The rows of Z fall into a few groups, and each row is roughly a mix of its group's hidden directions.
Z (103 x 10):
[[-40 -25   3 -28  10  -3  35 -19   0  47]
 [ 16  -2   9  46 -48 -11 -30  14  24  19]
 [ 19  28  36 -16 -14  -3  26 -41  38 -12]
 [ 11  -8  17  48  19  29 -22  -2  19 -46]
 [ 17 -29  -8  22 -22 -54   1  -8  -8  41]
 [-43  -5 -30   8  29  -5 -14  46 -27  14]
 [ 31  -1   0  27 -39  -3 -37  27  38  10]
 [ 29 -38 -15 -29 -22  26  44 -14 -17   4]
 [ -1  29 -15  17  11   0 -52 -49 -17  -8]
 [-14 -15  30 -40 -30   0 -23  -8  26 -43]
 [ 34 -49  -9  -8 -29  24  15 -27 -28   9]
 [ -7 -11 -46 -35  -5 -19  19  10 -43  26]
 [ 14  41  -8  -9 -21  60 -18  18   4 -16]
 [ 17  -6  -3   7  -7  48 -44 -41 -23   5]
 [ 36  17  31 -15 -24  -3  22 -39  35 -19]
 [-34 -13 -31  14  27 -12 -12  46 -33  13]
 [ -3 -24 -14 -62  13 -43  12   1 -12   1]
 [-28  -8 -31  14  11 -18 -18  62 -18   6]
 [-33 -21 -34  22  10  -1 -19  39 -41  11]
 [-10  -5  13   5 -12 -42  32  55  25   5]
 [ -5 -39  -4 -27  30  31  -4  12  44 -27]
 [-50  21  -7   4 -15  18 -56   6   3 -14]
 [-21  -5 -43   9  21  -5 -17  58 -19   5]
 [ 15  18 -22  17   5  14 -61 -39  -8   9]
 [  5   5  -5 -30  27  69  13  11   3 -14]
 [ 15  20 -18   0   1   5 -47  17   1 -59]
 [-46   9  -8 -33  44  16  22  -8 -28  -6]
 [-16   0   4 -26   3 -20  47  42  39   1]
 [-33  46   2   8  11 -39 -32  -6  27 -13]
 [ 28 -36 -12 -24  -6  32  32 -19 -19  36]
 [ 48   0  -3  28 -43  -1 -25  10  36   3]
 [ 30  33 -18   1 -26   7  31  30 -22  40]
 [ 20 -50  -5 -10   1  41   0  30  22 -29]
 [ 14 -10 -13   8 -16 -49  38  46  11  -1]
 [ -1 -12  -5  -7 -46  36   8 -36 -27 -35]
 [-16 -17 -38  27  19 -17 -15  46 -32  15]
 [ 49   2  27 -17 -16  16   2 -42  34  -7]
 [-10  -1 -39 -47  -5 -30   8  16 -35  25]
 [-46 -22 -17  17  16  -9  -8  29 -48  14]
 [ -2  57  -5   6  18  42 -26   3 -16 -23]
 [ 25 -33 -15 -33 -20  16  48 -14  -8  25]
 [ 29   1   3  37  -9  -3 -42   6  -2 -53]
 [-30  18  -4  23  26   9 -58  16  10 -27]
 [ 24  38 -29 -17   1  59 -13   7   4  -3]
 [-11 -16  28  54 -29 -19 -14 -13 -10  35]
 [ 29   4  10  28 -39  12 -37   3  42  19]
 [ 14  35  14  -1 -11  24 -31  44  20 -36]
 [ 37  -2 -23 -51  31  12   5  14  11 -30]
 [ -6 -37 -37 -45   7 -20  21  -4 -33   3]
 [ 40  -7   9  36 -47  -1 -27  -2  28  12]
 [-13 -19   5 -24   0 -28  48  37  37  -4]
 [  4 -53   6 -30 -14  24  14  16  42 -14]
 [-16  -4 -18  24  50 -21 -12  30 -12  40]
 [ 30 -40  -5 -20 -28  37  27  -8 -13  29]
 [ -8  -3 -19 -60  -7 -38  12  19 -20  24]
 [ 31  24   5  18  -3  19 -32  28  13 -52]
 [ -2  -7 -29 -60  -8 -36  -4  18 -27  -3]
 [ 17  23 -13  31   1  21 -57 -21 -27 -11]
 [ 35  -6 -48 -13  32  10 -20  40   7  -4]
 [-13 -27 -15 -46  10 -40  19  13 -25  27]
 [-30  22  16  -7 -44  14 -42  36   3  -7]
 [ -8  43  -5  28 -16 -42 -40  13  17 -10]
 [-12  49   6  24  -1 -40  11 -10 -41  17]
 [  2 -35  -4 -32  18  46  12  15  33 -27]
 [ 29  25 -26 -42  18  14   5  19  35 -29]
 [ 37 -35 -16 -22 -23  32  37   0 -13  22]
 [-22 -23   6 -13   8  -5  47 -25  -2  53]
 [-29  25 -11  -9 -25  19 -51  32  -4 -24]
 [-20  42   8  25  -3 -26 -38  26  24 -26]
 [ 45  -7  12  22 -41 -15 -26  16  37   3]
 [ -8  35  -1  -8  28  56 -17   0  -8 -36]
 [ 26   9  42 -16 -25  -6  23 -43  26 -18]
 [-31 -10  33  38 -51 -18   1 -13 -17   7]
 [-20 -42  20  11  -7 -62   4 -13  12   5]
 [ -1  46   0  28 -15 -35 -11 -21 -35  29]
 [-31 -13  -4  -2  -7  -1  36 -19 -15  62]
 [-25 -40  30   1  17 -23 -19 -40  22 -24]
 [ -3 -25 -28 -50   8 -27  31   6 -27  21]
 [-26 -23  32 -17 -16 -21  39  34  31  -5]
 [-21  32 -22  15   9  19 -52  32  -2 -24]
 [-41   8 -40  21  13  -7  -7  48 -23   7]
 [ 19 -45   9 -23  -8  -2  59  -4 -10  16]
 [ 33  -8   5  36 -55  -8 -26  12  23   4]
 [ 46  -8 -10  18 -27   9 -41  21  35  11]
 [ 33   9   3  23  -1  13 -33  18   8 -60]
 [ -7 -12 -28   9  21 -28 -17  65  -9   6]
 [-22  15 -19   6   0  20 -55  27  -4 -41]
 [ 25  14  11  16 -17   3 -42  37   3 -48]
 [ -3  44 -12  -3  33  49 -28   7   3 -22]
 [-12  27   8  30 -16 -17 -55 -15  -1 -36]
 [ 10  28 -14  21  16 -16 -56  19  -2 -37]
 [ 29   2  -3  37 -56   2 -27  11  28   3]
 [  1  37  -2   5  -2 -25  34  -8 -39  46]
 [  5  -6  23  56  15  29  -7 -30  26 -22]
 [ 10 -32   8 -23  -2   1  63 -14  -4  31]
 [-12 -44  20  -5  28 -23 -22 -24  16 -42]
 [-32  57  17  17   2 -24 -33  11  18   1]
 [ 20 -35   1  -9  16 -17  50 -44  -2  15]
 [-23 -16 -13 -10  11   0  43 -37  -8  49]
 [-20 -32  -9 -16  12 -17 -24 -51   3 -39]
 [ 18  12 -23 -52  43   8   8  21  16 -23]
 [ -8 -15 -24 -42 -11 -24  26  19 -35  36]
 [ 37  -2 -25   4  -7  42 -19 -33 -38  12]]
One row of each group comes first, with its name. Which group is each row after those in?
[ 22  18   4  26  -9  -5 -51  14   4 -51] -> (60)
[ -6  28   6  28 -11 -47  -4 -23 -37  31] -> (126)
[ -7   1   2 -38 -30  36  16 -26 -12 -46] -> (20)

[ 23 -42  31  10  -9 -17  48 -14  -4  26] -> (60)
[  2  35  -3 -16   9  64 -12  24  14 -19] -> (126)
[-22   8  19   3 -16 -44  16  46  37   8] -> (126)
[ -8 -32  10 -17  -2 -24  45  43  32   1] -> (126)
[-27 -30  11  11  20 -57 -11   3  33 -11] -> (126)
[ 29  15 -19  15 -11   4  24  50 -32  32] -> (60)
[ 29 -61   6  -2 -27  19  28  13 -15   5] -> (126)
